rotation ticks, each row followed by its count of ticks:
The counts run from 0 to 711.
[  1.6  -1.9  22.1 -16.2 -18.8  10.8  23.3  16.9  -0.1   8.6  -9.6 -18.4
 -10.9 -21.1  -1.6   6.2 -26.6  -0.5   5.4  -7.1 -11.7  10.3  -2.9   9.7
   7.3 -25.7  -7.6 -10.9  21.9 -40.2   3.3 -11.7]  670
[ 15.3  -3.1  23.8 -16.7  -8.9  20.8  24.5   0.4 -12.5  27.4   1.0  -8.0
  -1.7 -15.8  11.1  -6.5 -32.1  -0.7   6.1  -4.1  -9.6   4.8 -11.6  21.7
 -21.6 -17.4 -10.8   8.8  12.8 -24.7  13.5 -11.6]  536
[-13.7 -17.7   7.5  -9.1 -41.7  -0.2  12.5   9.3 -15.6 -14.9  -1.9  -8.9
   5.5  -2.1   9.8   2.5 -14.9   0.9  -6.8 -12.3   3.0   4.8 -24.6   5.4
  17.6  -8.6  -8.6 -28.2  15.7 -19.3  31.6 -10.6]  464
[  1.2 -26.5  13.0 -17.3 -43.0   9.0  21.1  20.2 -12.5 -22.4  -5.4   2.9
  14.8  13.1  -2.7 -11.4 -19.2 -13.2 -13.1  -7.7 -11.0   4.0 -12.3  11.6
  10.7   6.4  -2.6  -1.6  22.0   0.2  17.5 -15.6]  471
[  4.6  -1.4   6.4 -16.7 -13.9  -7.9  -8.7  -3.7   6.0  -5.2 -18.4   7.4
  16.2  -9.7  27.1   8.4 -34.0   6.8 -14.5  -1.8 -18.3   9.8  -2.1  27.7
   4.9  -7.2 -28.0 -30.4  -0.9   6.2  18.5  14.7]  385
[ 12.1  10.5  20.1 -22.5  -7.3  18.9  17.7  14.6  -4.3  -0.9   4.0   8.7
  13.1 -15.8   6.5   3.9 -29.8  -3.7  -5.3   6.1 -31.5  -2.3   5.9  29.5
 -15.5 -13.7 -17.3 -16.3   8.0  -4.6  18.0 -13.9]  400
[ -5.3 -16.9   9.1 -11.0 -37.8   5.6  20.4   8.7 -22.6 -11.1   0.9 -11.1
   4.5   3.1  13.8   9.3 -11.4   1.0  -1.8 -18.9   7.4   8.2 -26.2   4.1
  10.9  -9.8  -6.0 -23.6  19.9 -26.8  27.3 -14.0]  465
[  3.9 -21.8  -9.8 -22.5 -19.4  22.0  13.1  10.9  -0.2  19.6  -4.6 -13.6
  -4.9 -21.7  25.3  -1.0 -27.0   4.3  -1.4 -16.0  -4.6  20.5  -3.2  14.6
   2.8 -20.3 -13.5   2.3   6.5 -29.4   1.1  13.1]  660
[ 11.1 -26.3  18.0 -16.3 -24.6   9.7   6.4  22.3   6.1   1.4   1.5  -0.8
  19.3 -13.0  -5.8 -11.8 -34.5 -28.0 -17.3   3.7   0.1   0.6 -26.2   3.9
   7.9 -14.5 -14.3 -10.2  18.9  -6.5   6.4   4.7]  120
[ -3.4 -10.5  16.0 -21.3 -36.9  10.9  14.9 -13.4 -24.8   1.4   9.3  -1.4
  17.1   4.6  -1.0 -19.5 -28.1  12.5  -1.3  -4.0 -20.6  -3.5   3.2  17.1
 -10.3   5.3  -3.9   7.7  11.0  17.9  26.9 -16.0]  200
[  5.4  -4.4  25.7 -15.2  -8.3   9.9  16.8  19.7  -5.8   0.7   4.6  13.8
  11.5   0.3  10.3   1.7 -33.1 -11.8   2.2   6.7 -28.2   3.1  12.9  35.4
  -6.1 -23.8 -14.4   1.4   7.9 -19.2   6.8 -12.8]  27
[ -1.4 -14.1  13.7 -15.9 -29.6   9.1  21.9  14.3 -26.3  -6.7   0.4 -10.7
   6.5  -0.2  11.1  15.6 -12.2  -2.1   1.7 -19.0   7.7  12.3 -24.3  -1.1
   6.2  -8.4 -10.2 -21.8  26.5 -27.1  16.6 -16.2]  466
[ -6.8 -19.9 -11.4 -35.1 -41.2  13.9   6.6   7.4  -9.4  -6.0   0.2  -6.0
  12.7 -11.0   4.2 -14.2 -24.5  13.2 -12.0 -12.2 -20.5  10.6  12.4   3.0
  14.4   5.2  -5.1  -8.1  10.2  18.0  11.8   8.3]  75
[ -4.0 -21.0  14.0  -6.6 -28.2   1.0   1.4  -7.3 -29.6   3.6   8.0 -11.0
  25.8   4.5  16.8   5.5 -25.8  -6.9  -2.1   2.3  10.9 -10.7 -15.4  -0.2
  -2.7 -20.1  -5.4 -16.6  21.8  -6.0  36.5  -5.5]  225
[ 17.4  -9.6  13.1  -9.8 -12.5  21.1   0.4 -11.7 -12.2   2.8 -16.6 -16.4
  17.5  -3.6  12.4   5.7 -32.3   2.9   1.8   9.2 -24.9 -11.2  21.1  24.9
 -22.6 -14.1   0.4  -2.2  26.2   1.8  17.1 -13.8]  405
[-13.8  -3.2  19.3 -29.3 -29.3  -2.8  -4.5  -7.1 -17.8   0.2  20.9  -0.5
  21.2  -0.2  -1.8   3.7 -26.3  24.1   6.3  -9.3 -21.5  16.7   6.7  21.4
   3.9  -7.0 -23.6 -10.8   1.0   8.1  -1.5 -10.3]  206
[-20.3 -22.5   7.9  -5.2 -44.0   8.2   5.1  -4.0 -11.7  -9.8   7.4 -16.3
  13.0   6.7   1.7  -7.7 -20.9  11.9  -0.7  -3.9 -22.9  -1.1   7.4  23.7
  12.2 -18.8   2.6  -0.8   9.3 -10.3  20.9 -23.5]  440
[  0.1   7.5  15.9 -22.5 -23.1  -8.3  -3.0 -15.7  -0.3  12.4 -21.6 -18.7
   2.0 -25.4   6.4   3.2 -38.7  25.0   1.0  -1.5 -15.1   7.4  10.5   5.4
   4.6  -9.2 -15.8 -23.3  15.8   1.0  10.2  10.2]  181
[ -2.2 -35.1  -8.3 -15.0 -30.9  -1.0 -10.4  10.8  -2.6 -10.6  -5.7   6.1
  26.4   7.5  29.1  -2.1 -30.7 -10.6 -19.8   0.5  -7.7   5.5   0.3  19.5
  16.1 -10.9 -12.8  -6.3   7.1   5.9  14.5  17.2]  246
[ -8.0  -4.1  21.2 -22.5 -32.9 -13.3  10.3   5.8  -7.7  16.7  -8.6  -2.8
   3.9 -15.7   1.4 -10.8 -44.6  -1.3  -1.0   8.3 -10.0  -0.5  13.4 -10.3
  10.7 -17.0  -5.1  -3.3  19.5  -8.5  19.5  14.1]  562
[ -5.4 -19.2  11.4 -22.5 -40.4   6.7  16.4   2.8  -4.6  16.2   9.0 -10.1
   3.3 -19.0  -6.5 -29.3 -30.9   1.4 -10.6  -8.1  -1.0   1.5 -25.1  -1.1
   7.6  -4.7  -5.0   1.7   8.6  -4.1  25.4   3.4]  324
[  9.1 -15.2  20.0 -30.7 -23.6  23.0  12.4  13.4 -24.0  -5.1  12.8 -13.1
  20.5  -3.9 -13.4   8.8 -15.7  -4.4   1.5 -11.2  -6.2   8.3 -10.7   2.4
  -7.5  -7.0 -13.4  -9.9  28.9  -2.1  -8.0 -24.6]  95
[  1.5  -5.8  19.0 -21.5 -28.6  13.6  32.5  25.3   3.1  -1.1  -1.6  -2.8
  -9.1 -18.0  -6.5 -13.1 -26.8  -6.2  -2.4  -4.0 -22.4   7.0  -3.3  16.4
   9.9 -14.0  -3.9   1.2  11.9 -26.6  10.6 -11.5]  672
[-17.6  -3.9  17.1 -11.3 -40.8 -15.9  12.6  -0.9  -7.2   8.4  -4.5  -2.4
   0.8  -8.5   6.8 -13.7 -36.1   5.4  -2.5   3.9 -11.0  -5.0  -1.3   4.4
  15.4 -14.1  -5.1 -10.7   7.9 -11.6  38.7   5.2]  564
[  6.5 -23.5  22.4  -0.3 -21.5  -4.1  -9.1  -0.1  14.0 -14.4 -16.7  -6.2
  12.8  11.0   8.7   4.0 -32.0  -0.8  -7.1  -2.6 -16.5  15.7  -9.9  42.8
   8.7 -17.7 -21.3  -0.8   5.6 -14.0  -6.6  -9.3]  136
[ -4.1 -21.6  11.4 -19.6 -44.3  -4.7   2.7   1.0   4.8  -5.5 -24.6 -11.3
   1.8  -4.3  -7.0 -14.4 -32.9  13.3  -6.2  -7.0 -22.8  14.6  14.0  10.5
  22.5   4.4  -4.2   5.9  18.0   2.2  -2.7   4.3]  687
[ -4.2 -19.8  17.4 -10.0 -37.8   3.9  11.2 -12.1 -13.7  17.8  -2.5 -25.7
   5.7 -11.3  -0.4 -14.7 -29.2   5.0  -1.8  -5.4  10.9  -2.4 -24.9  -5.1
   2.9 -11.0  -1.1  -1.7  20.9 -12.0  27.4  -4.4]  326
[  7.5 -12.3  -1.7 -27.8 -10.2  15.9 -10.6  13.6   3.2  -2.5  11.1   0.4
  23.6 -20.4  13.8  10.7 -26.1  -2.3 -14.4  -2.8 -14.8  12.6  -7.9  20.0
   3.1 -18.7 -30.4 -32.4   2.3   1.0  -4.0   7.4]  625
[ -2.9   6.9  29.8 -20.1 -32.3 -11.1  12.0   0.2  -4.5  -2.7 -12.6 -12.1
  -0.9 -16.6 -12.7   4.5 -30.5   9.8  -3.7  -8.4  -4.3   7.9 -16.9  -2.4
  11.9  -1.2 -16.7 -33.8  21.3  -8.5  16.5  -6.5]  702
[  7.3  -0.6  28.9 -12.1  -3.0   7.1  13.3  16.3  -7.8   4.7   2.1   7.9
  11.0  -0.7  13.3  13.5 -34.6  -8.8   6.7   7.0 -21.8   4.2  11.0  31.1
  -8.2 -28.4 -17.9  -4.8  12.8 -22.8   4.7 -14.4]  26
[ -5.6 -20.5  -8.6 -13.4 -23.6  14.1   2.6   5.6  11.5   5.3  -2.3 -11.6
  -3.3 -17.9  24.8  -1.3 -26.4  13.7  -5.0 -16.0 -15.0  19.7  -5.8  32.1
  14.6 -21.9 -18.3  -4.8  -6.3 -26.7   4.9   6.7]  658
[  1.5   7.2  20.9 -23.0 -18.3  -1.1   3.5  13.3 -17.4 -12.5   2.4   1.4
  21.1  -9.0   2.5  19.0 -23.7  -4.1  -6.2  -1.3  -7.2   0.4  -8.1   2.6
   4.0 -10.5 -20.3 -46.6  19.8  -1.6  18.6  -9.0]  601
[  2.9  -7.7   4.6 -12.4 -30.5  19.2  13.2   3.5  14.1  -4.9 -13.8 -19.2
  -3.0 -30.9  -3.1 -15.4 -27.1   2.0 -17.3   3.7 -22.6  -8.7  -9.0  14.9
   3.3 -10.4  -1.1 -19.9  11.4  -5.0  30.2  -4.5]  292
